In the data rows, the value 128 means zero.
Here are some points:
[131 143  93 110 164 138 179  94 124  95 159  94 148 161  99  94 128 116
 149 142 109 166 143  76]
[182 170 166 152  65 197  75 201  91 142 117 123 129 157  99 137 131  82
 132 141 175  66 208 120]
[106  99 141 141 170  82 173  95 151 117  97 137 110 107 127 113 145 104
 144  79  93 147 104 130]
[ 86  51 159 124 219  67 122  62 118 169  99 121 110 103 201  89  88 138
  74 119 128 164  70 104]
[114 101 135  96 161 117 162 141  72 105 137 150 133  94 105 153 118 164
 182 137  63 179 170 151]
[ 94 121 137 108 159 150 170 130 109 121 203 107 191 123  93 180 158 135
 147 144 145 186 119 130]
[135 116  38 105  97 189 129 163 148  98 113 106 117 125 121 163 113 101
 134 127 161 134 123 145]
[124 133 143 161 140 129 215 101 174 111  91 166  84 118 127 122 134 163
 115  80 100 165 146 141]
[ 30 115 101 175 136 108 203 142 125 122 164 108 133 124 127 196 203 172
 154 131   7 190  95 101]
[122 104 111 100 142  96 125  65 143  82  82 113 108 125 134  95  96 136
  93 125 140 121 109 165]
[123 138 129 149 114 107  47 115 145 161  64  86 111 101 139  96  57  82
  74 104 240  91  57  85]
[121 146 119 120 108 154 102 166  99 118 158 124 163 109  91 163 148  94
 157 124 123 118 161  86]
[102 111 122 144 113 106 180 100 113 151 141 127 160 117  78 121 125 133
 154 145 143 114  79 123]
[ 83 111 119 102 105 103 114 136 163  72 131 146 121 163 108 196 107  95
 151 155 108 113 158 107]
[ 96 136 131 101 143 151 147 143 117 140 149 109 203 136 110 132 155 133
 110 127 139 130 148 160]
[169 121  59 105  71 153  99 170 141 113 104 167 160 107 119 182 148  85
 104 154 194 105 148 123]
[184 133 102 115  96 153  32 170 128 178 147 126 146 134 101  96 130  54
  96 128 232  55 137 124]
Then 10 other points, each followed by its number:
[ 90 121 154 124 145 100 145 106 136 147 103  77 118 103 151 139 162 166
 114 137 115 156 155 129] 0
[130 116  98  80 151  91 151 136 171  76 172 142 124 171 137 190 168 155
 151 171 116 174 139 141] 1
[139 108 105 118  57 142  98 196 153 134 158 134 143 164 138 110  87 130
 131 170 137 140 141 136] 2
[158 134 125 107 153 162 169 130 144 155 142 173 138 118 152 120 172  76
 137 127  99 138 112 109] 3
[148 204 133 129 110 101  82 165 173 196  72 134 136 198 126  76 103 121
 104 115 152 101 113 158] 4
[127 100 151 159 206  98 104 143  90 166 107 152 168  76 195  94  97 100
  99 155 224   0  99 188] 5
[149 116 158 139 146 107 147  67 137 138 124 121  93 111 113  81  99 158
  88 121  90 138 143 137] 6
[143 118  89  86 106 135 111 106 118 114 108  89 122 124 165 135 170 135
 127 103 146 100 131  99] 7
[131 169 143 139 135 137 104 146 154  69 157 155 109 153 128 129  80 108
 118 103 127  90 141 130] 8
[134 223 101 102  99 161 135 112 138 131 151  91  94 158 153  96 138 103
 160  93 108 131 139 105] 9
Which of these numbered points is nearest to each point below, looking only along the 6 directions in which the first points spread most? Its number follows each.
[171 165 106 125  79 223 151 135 161 137 152 172 150 153  78 160 143  80
 140 109 112 125 166 167] > 9
[135 109 144 136 160 168  40 115  87 186 125  84 180  72 163 127 108 112
  65 124 215  73  93 151] > 5
[152 164 105 129  91 103 174 132 119  67  76 169 122 131 115 172 145 107
 138  82 149 167  99  91] > 9
[ 79 110 105 107 161  61 168  81 107 134 137 158  95  89 148 145 130 116
 106 103 109 148  87 107] > 0
[ 61  92 113 107 185 116 128 117  97 134  99  72 118  97 139 100 188 169
  96  87  96 177  84 103] > 0
[123  88 139 123 158 161 106  99 130 194 142 131  73  84 179  81 106 134
  60 113 169 116  90 154] > 5
[158 166 175 124 130 115  81 128 182  84 101 163 114 226 131  91 111 120
 178  89  98 102 154 127] > 8
[103 128 138 147 155  63 164  87 127 103 146 152 132 142  99 157 130 158
 134 145  63 154  97 100] > 0
[144 116 130 137 125 141  97 147 169  89  84 137 113 103  86 180 136 102
  97 107 107  82 142  94] > 8
[156  83  94  93 116 135 144 116 140  62 151 128  81 134 148 159 196 143
 122 165  42 115 144  87] > 1
[158 123 134 144 157 191 113 142 122  71 132 149 159 203 165 133 113 185
 164 121 116 153 101 109] > 3
[121 152 172 224  79 137 121 160 115 178 143 102 129  81 168  63 105 106
  97  84 178  90 115 168] > 4
[148 114 106 170 114 158 181 138  79 178 159  96 206 113 150 188 164 135
 147 185  70 157 141 137] > 3
[ 57  69  52  98 156 143 159 147  25 123 190 123 191  85 134 215 176 148
 129 116 116 177  86 132] > 1
[110 173 134 111  90 131 120 140 158  83  99 173  90 140 113 182 146 142
 140 144 122 147 132 110] > 8
[141 109 142  85 136 114 119 120 155 164 128 150 141 133 164 135 146 107
  90 179 142 122 130  90] > 7
[169 114 145 125 113 152  45 186  99 109 104  98 144 159 156  90  94 142
 158 126 158  83 151 145] > 8
[106  69 142  81 130 126 136 156  70 121 161 131 130 132 183 219 192 176
 157 176  39 167 117 124] > 1
[203 191 147 143 104 182 102 139 165 136  77 151 154 117  73  42 108  91
  99  98 197  93 165  77] > 4
[171 134 150 131 129 127 109 195  87 168 130  97 158  64  93  14  74  83
  88 135 196 107 127 170] > 5
[ 73 122  92 103 123 145 162  65 148 100 183 135 119 123 132 179 114 126
  97 101  45 175 117  99] > 1
[168 159 139 173 101 105 125 108 170 153  69 132  93 135  57 107  64  77
 106 114 205 140 168 140] > 4
[151 151 151 185 151 172  79 171 101 135 124 129 120  94  88  96 131  70
  90 141 180 107 113 134] > 4
[ 90  77  56 132 187  98  93 211 120 105 152  71 146 132 163  84  94 191
  85 162 153  50  85 136] > 7
[ 86  65 158 110 137  59  81 134 124 119 147  53 120 207 164 124 115 152
 113 127  80 149 108 166] > 0
[173 136 171 131 130 173  69 187 125 149  86 172  98 168  97 157 128 140
 160 200 159  91 169 130] > 8
[165 117 142 104 144 137 152 120  97 130 177 114 177 152 132  66 129 132
 152  97 167 166 152 149] > 3
[128 134  87 120  69 144  68 202  71 148 166 149 146 148 147 158 132 177
 173 148 165 134 132 153] > 2
[ 96 135 156 126 215  96 188 119 110 120  83 153 149 115 135 145 118 192
 134 108  77 125  88 108] > 0
[148 182 170 140  56 138 152 141 213  59 143 160  75 164 100 127 116 128
 185 161 136 109 222 142] > 8
[116  84 171  88 191 111 154  49 105 135  70 120 101  89 151  22 137 174
 143 130 115  91 101 122] > 6
[137 153 176 137 135 179  82  49 156 149  58 125  99 137  97  78  63 107
 146 108 178  71 153 103] > 4
[148 102 139 138 165 177 150  96  70 174 131 112 123 135 105 139 153 170
 150 149 129 155 147 124] > 3
[167 154 104 128  31 180  46 236 109 170 175 135 150 134 131 126  74 107
 174 169 203 138 161 156] > 2
[116  70 102 146  84  51 120 184 131 180 148  55 137 107 175  98  79 142
 140 178 146 127 114 152] > 7
[119 125  90 118 137  99 151 154 135 101 176 117  77 147  86 199 144 114
 120 122 101 157 138  97] > 1
